A single turn carries every row of the set below to another of its rows. Some are shown first; where does it send the rows asked next?
K936: [ 0.38  1.05  0.49  1.23 -0.38 -0.52  0.34  0.12  1.22  0.36  0.47  0.14
  1.76  0.38  0.33 -1.72  1.43  1.04 -1.42  0.27 -1.03  0.38  1.53  2.01
  0.26 -0.34  1.51 -1.11  0.99  0.51 -0.63  0.24 -0.19 -1.26 -0.57 -1.35
 -2.92  0.38 -1.60  0.13 -1.01]
K918: [-0.05 -0.80  0.25  1.52 -0.13 -0.48  1.85  0.28  0.85  0.60  0.53 -1.65
  1.43  0.48 -0.45 -0.55  1.52 -0.63 -0.22 -1.00 -1.21  0.41 -0.48  1.17
 -1.56 -1.96  0.28 -1.03  0.01 -1.43  0.73 -1.68 -0.43 -0.55  1.17 -0.21
 -2.12 -0.67  0.09 -0.61 -0.07]
K419: [-0.64 -0.12 -0.27  2.12  0.24 -0.31  0.74 -0.64  0.45  0.74  0.10 -2.42
 -0.48  1.09  1.54 -1.06 -0.18  0.39 -0.57 -0.61 -0.85 -0.31 -0.70  0.72
 -1.37 -0.30 -0.09 -0.18  0.01 -1.00  0.51 -1.27 -0.21 -0.46  0.16  0.59
 -1.49 -0.28  0.36  0.12 -1.22]
K451: [ 0.61  0.83  0.46  1.71 -0.19 -0.57  0.32 -0.03  1.09  0.37  0.66  0.39
  1.65  0.46  0.21 -2.18  1.54  0.86 -1.38  0.03 -1.33  0.30  1.58  1.98
  0.39 -0.40  1.25 -1.23  0.91  0.64 -0.75 -0.04 -0.17 -1.68 -0.36 -1.32
 -2.89  0.50 -1.49 -0.08 -0.64]
K912: [-0.80  0.29  0.35  1.79 -0.11 -0.30  0.65 -0.92  0.60  0.77 -0.14 -2.29
  0.04  1.49  1.71 -1.45 -0.44  0.75 -0.65 -0.35 -0.50 -0.72 -0.40  0.86
 -1.08  0.23 -0.07  0.17 -0.02 -0.82  0.48 -1.78 -0.36 -0.34  0.10  0.44
 -1.74  0.24  0.31  0.22 -1.06]
K67: [ 0.54  0.43  1.39  2.89 -0.82 -0.54  0.26 -0.32  0.00  1.21  1.20  0.57
  0.87  0.93  0.20 -2.73 -0.38  0.85 -1.41  0.11 -1.04 -0.26  1.12  1.64
 -0.14  0.40  1.20 -1.85  0.09 -0.75 -0.42  0.40 -0.69 -1.18 -0.29 -0.37
 -2.79  1.10 -1.32  0.13 -1.19]
K417: [ 0.70  0.77  0.35  1.48 -0.48 -0.47  0.74  0.10  1.49  0.09  0.70  0.44
  1.63  0.48  0.51 -1.70  1.25  0.94 -1.63  0.03 -1.27  0.42  1.95  1.74
  0.36 -0.27  1.36 -1.22  0.98  0.66 -0.73 -0.17 -0.30 -1.37 -0.81 -1.12
 -3.07  0.57 -0.99  0.35 -0.90]
K505: [-0.21  0.22  1.12  1.51 -0.45 -0.37  0.62  0.18  0.99  0.01  1.46  0.06
  1.68  0.34 -0.08 -3.52  0.35  1.46 -1.11 -0.69 -1.65  1.02  1.34  1.02
 -0.98 -0.05  1.63 -2.62  0.97 -0.40 -0.58 -0.55 -1.20 -0.71 -0.34 -0.38
 -2.99 -0.23 -0.14  0.04 -0.71]
K776: [-0.62 -0.23 -0.23  2.33 -0.27 -0.19  0.24 -0.84  0.44  0.44 -0.37 -2.02
 -0.16  1.24  1.97 -1.21 -0.65  0.71 -0.54 -0.39 -0.36 -0.37 -0.35  1.01
 -1.41 -0.39 -0.20 -0.43 -0.11 -0.78  0.58 -1.30  0.02 -0.07  0.01  0.41
 -1.38  0.35  0.22  0.11 -1.21]
K813: [-0.27 -0.60  0.91  1.08 -0.22 -0.68  1.82  0.10  0.80  0.47  0.45 -1.62
  1.78  0.89 -0.58 -1.15  1.37 -0.54 -0.18 -0.87 -1.02  0.45 -0.44  1.34
 -1.56 -1.34  0.21 -1.08  0.11 -1.52  0.46 -2.21 -0.64 -0.06  1.32 -0.71
 -2.39 -0.04  0.27 -0.54  0.31]
K724: [-0.24 -1.31 -0.24  1.90  0.16 -0.17  1.38  0.72  0.04 -0.61 -0.15 -0.16
  1.17  1.01  0.36  0.47  1.15  0.75 -0.74 -0.10 -0.33 -1.18  0.16  0.58
 -0.65 -1.39  0.19 -0.35 -0.13 -0.94  0.67 -0.90  0.34 -1.09 -0.51  1.13
 -1.83  0.43 -0.05 -0.59 -1.14]
K721: [-0.29 -0.90  0.36  1.56 -0.32 -0.64  1.64 -0.09  0.99  0.65  0.24 -1.61
  1.19  0.52 -0.34 -0.97  1.27 -0.54 -0.15 -0.79 -0.61  1.27 -0.51  1.39
 -1.78 -1.57  0.61 -1.33  0.22 -1.24  0.51 -1.94 -0.37 -0.11  1.53 -0.51
 -1.90 -0.27  0.12 -0.53  0.17]
K88: [-0.48 -0.02 -0.50  2.36 -0.32 -0.34 -0.17 -0.25  0.81  0.48  0.36 -2.09
  0.10  1.15  1.76 -1.59 -0.79  0.67 -0.59 -0.49 -0.04 -0.69 -0.22  0.55
 -1.27  0.00 -0.10 -0.11  0.01 -1.08  1.01 -1.37 -0.63 -0.43  0.37  0.19
 -1.42 -0.02  0.23 -0.16 -0.77]
K283: [ 0.42  0.59  1.32  2.40 -0.81 -0.78  0.59 -0.37  0.18  1.31  1.11  0.52
  0.74  1.05  0.61 -2.59 -0.60  0.79 -1.89  0.07 -1.39  0.22  1.18  1.56
 -0.35  0.39  1.26 -1.69  0.04 -0.87 -0.41  0.12 -0.74 -1.00 -0.26 -0.53
 -2.92  1.24 -1.18  0.76 -1.22]
K33: [-0.29 -1.11  0.34  1.43 -0.01 -0.20  1.45  0.58  0.01 -0.71 -0.32  0.05
  1.67  1.32  0.34  0.34  1.26  1.07 -0.64  0.08  0.01 -0.98  0.49  0.39
 -0.23 -0.94  0.34 -0.18  0.18 -0.69  0.52 -1.24  0.33 -0.97 -0.50  0.98
 -2.31  0.95  0.17 -0.87 -0.60]
K162: [-0.19  0.19  0.65  1.54 -0.30 -0.45  0.80  0.24  0.79 -0.02  1.04 -0.07
  1.76 -0.06  0.11 -3.68  0.47  1.55 -1.40 -0.46 -1.24  0.80  1.09  1.00
 -0.86  0.38  1.38 -2.69  1.24 -0.51 -0.72 -0.15 -0.92 -0.64 -0.16 -0.46
 -2.96 -0.66 -0.34 -0.21 -0.45]
K372: [-0.02 -0.91 -0.01  1.98  0.22 -0.46  0.54  1.01  0.00 -0.42  0.07 -0.01
  1.47  0.95 -0.02  0.45  1.23  1.02 -0.32  0.21  0.26 -0.65  0.10  0.33
 -0.25 -1.23  0.58 -0.36  0.30 -0.98  1.13 -0.86 -0.09 -1.21 -0.27  0.84
 -1.67  1.22 -0.30 -0.62 -0.58]
K606: [-0.04  0.16  0.77  1.80 -0.23 -0.24  0.50 -0.01  0.98 -0.04  1.26 -0.03
  1.22  0.18  0.00 -4.11  0.44  1.45 -1.23 -0.35 -1.36  0.64  1.16  1.13
 -0.83  0.34  1.37 -2.59  0.94 -0.29 -0.90 -0.45 -1.01 -1.05 -0.06 -0.43
 -2.73 -0.41 -0.45 -0.29 -0.54]
K905: [ 0.42  0.24  1.30  2.62 -1.27 -0.74  0.16 -0.24  0.15  1.15  1.27  0.43
  0.95  0.93  0.37 -2.46 -0.45  0.48 -1.65  0.21 -1.01 -0.10  0.77  1.64
 -0.35  0.62  1.15 -1.91  0.06 -1.14 -0.34  0.48 -0.86 -0.62 -0.48 -0.66
 -2.86  1.00 -1.27  0.36 -1.33]
K742: [-0.27 -0.39 -0.25  1.73  0.20 -0.91  1.38  0.26  1.08  0.46  0.50 -1.43
  1.58  0.59 -0.52 -1.02  1.47 -0.28 -0.37 -0.92 -0.64  0.38 -0.35  1.14
 -1.62 -1.46  0.45 -1.19  0.63 -1.57  0.72 -1.74 -0.39 -0.31  1.69 -1.18
 -1.68 -0.01  0.03 -0.33  0.69]
K2: [-0.22 -1.50  0.06  1.75 -0.34 -0.37  0.97  0.63 -0.04 -0.63 -0.55  0.16
  1.82  0.88  0.41  0.34  1.55  0.89 -0.68  0.22 -0.02 -0.51  0.37  0.61
 -0.63 -1.63  0.55 -0.47 -0.16 -0.72  0.78 -1.28  0.34 -1.14 -0.48  1.09
 -1.85  0.59 -0.21 -0.74 -0.73]

K505 turns into K417
K776 turns into K721
K918 turns into K724
Now these:
K905 turns into K162
K88 turns into K742
K67 turns into K606
K33 turns into K912

